In the rows, zero is written as 128.
One hidden turn or mirror swaps the rows below in pairs. Which row is each named row swapped with?
dolo: [108 113 156  99 143 102 134 118 100 104 150 114  78 115 103 116 166 146
 129  93 128 143 109 148 103 125]
pori: [120  95 151  96 153 106 153 162 115 111 134 152  95 112 139  94 134 162
 126  97  95 134 124 142 122 137]
siko: [144 151 147 118 142 130 106 109 126 102 137 128 100 165 147 100 127 128
 124 110 106 111  97 139 137 116]
veteg: [111 131 117  91 147 102 134 125 103  99 143 106 110 112 122  88 123 122
 129 119 150 117  90 120 161 132]
lesa: [129  93 155  97 152 112 158 166 117  95 135 148  96 100 130  88 127 138
 113  92 120 135 120 137 126 138]
vepu: [104 134 129 104 139 103 120 111  97 111 150 100  84 135 113 115 164 152
 139  99 129 133 102 140 111 117]
nuku: [108 116 144  95 148  94 149 136 110 107 157 116  90  87 100 114 156 133
 128  99 154 137  91 130 129 124]
viver: [145 153 144 115 147 133 107 113 116 101 137 127  96 163 151 100 117 126
 120 106 107 107 111 138 132 125]
fuzed: [141 142 149  89 150 109 132 145 153 119 145 172 100 124 146 102 120 139
 137 116 131 107 127 119 159 119]
gine: [120 110 176 101 150 101 145 124 110 105 152 130  82 115 101 121 166 134
 114  95 125 152  98 150 116 119]
rap: [108 112 147  95 139  86 152 143 101  94 155 116  72 107 124 118 165 144
 116 104 138 133 121 130  99 120]
saso: [119 112 163 106 152 102 174 157 112 108 154 149  68  99 123 125 161 149
 108  95 121 134 111 134 118 129]
Lekot: [122 145 112  99 154 114 132 123 118 108 136 114 114 113 131  92 121 126
 140 110 147 103  88 115 162 124]
Sab: [141 136 151 114 139 126 115 131 107  96 141 129  86 168 152  98 125 133
 102 101 104 125 125 142 109 126]
kilu: [112 111 166 105 137 101 136 119 110 100 149 119  76 123 106 115 169 143
 122  99 124 149 101 149 106 118]
folal: [156 140 143 111 153 135 127 148 132 107 139 150 110 137 156  95 105 128
 121  99 105 103 105 132 148 128]
pef: [148 117 184 109 161 114 153 150 131 103 144 160  83 127 154 107 134 130
  99  99 102 134 124 138 126 130]
serom: [136 153 117 111 169 132 140 141 130 124 133 135  97 126 143 118 134 156
 137 104 103  85  88 128 159 116]
neli: [115 128 155  80 147  84 145 139 139 113 156 153  86  97 116 114 147 136
 135 117 159 129 120 117 147 118]
bul: [135 158 127 121 166 120 157 147 125 118 145 144  86 121 143 132 137 145
 115 106 117  80  86 111 156 119]
lesi: [115 157 130 104 162  99 134 102 124 125 152 112  99 111 126 120 156 134
 150 111 143 114  80 119 156 114]
fike: [136 174 123 117 158 122 138 122 123 115 147 132  96 139 151 116 126 130
 125 117 127  87  89 112 163 119]
mobaf: [114 150 121  97 153  98 131 113 108 104 140 107 106 127 140  93 121 119
 122 128 152 112  95 109 159 126]
ret: [120 118 158 101 160 103 170 152 112  92 147 127  64 105 120 120 148 123
  82 112 144 127 105 124 130 126]
Legen: [143 157 122 110 147 123 119 132 119 105 140 128 101 152 169 104 123 142
 132 112 108  88 114 124 135 115]
riso: [106 131 151 103 159 107 150 157 108 100 146 127  49 125 120  95 158 130
  95 121 119 150 124 142 119 139]
fem: [115 151 154 107 145 109 130 141 113 111 173 143  61 129 133 105 169 137
 131 113 111 153 120 145 105 149]
rugug: [122 129 151 115 163 101 177 160 115 106 151 144  67 101 124 136 153 138
  93 103 130 108  98 116 135 124]
Girol: [131 162 146 111 169 103 143 110 129 118 138 138 100 134 182 112 130 117
 128 124 127 109 110 110 155 125]
riru: [149 157 149 116 154 131 111 108 127 114 139 135 107 157 141 109 127 125
 125 105 108 109  88 138 151 115]
tum: [123 183 136 113 149 119 112 124 118 115 169 133  75 148 147 101 151 126
 139 124 115 130 108 134 128 144]
sir: [130  95 144  94 147 118 146 164 115 101 134 146 106 115 138  82 119 146
 123  98 100 128 118 144 137 140]
kifi: [110 116 165 100 166  86 169 131 120 121 144 146  83  97 151 124 166 147
 135 105 120 140 120 129 123 129]
zelu: [116 172 110 109 164 127 121 135 121 123 137 123  78 145 137  92 145 146
 139 124 102 109 101 137 152 128]

saso pairs with fike
viver pairs with dolo
kifi pairs with Girol
neli pairs with fuzed
veteg pairs with sir
pori pairs with mobaf
pef pairs with lesi

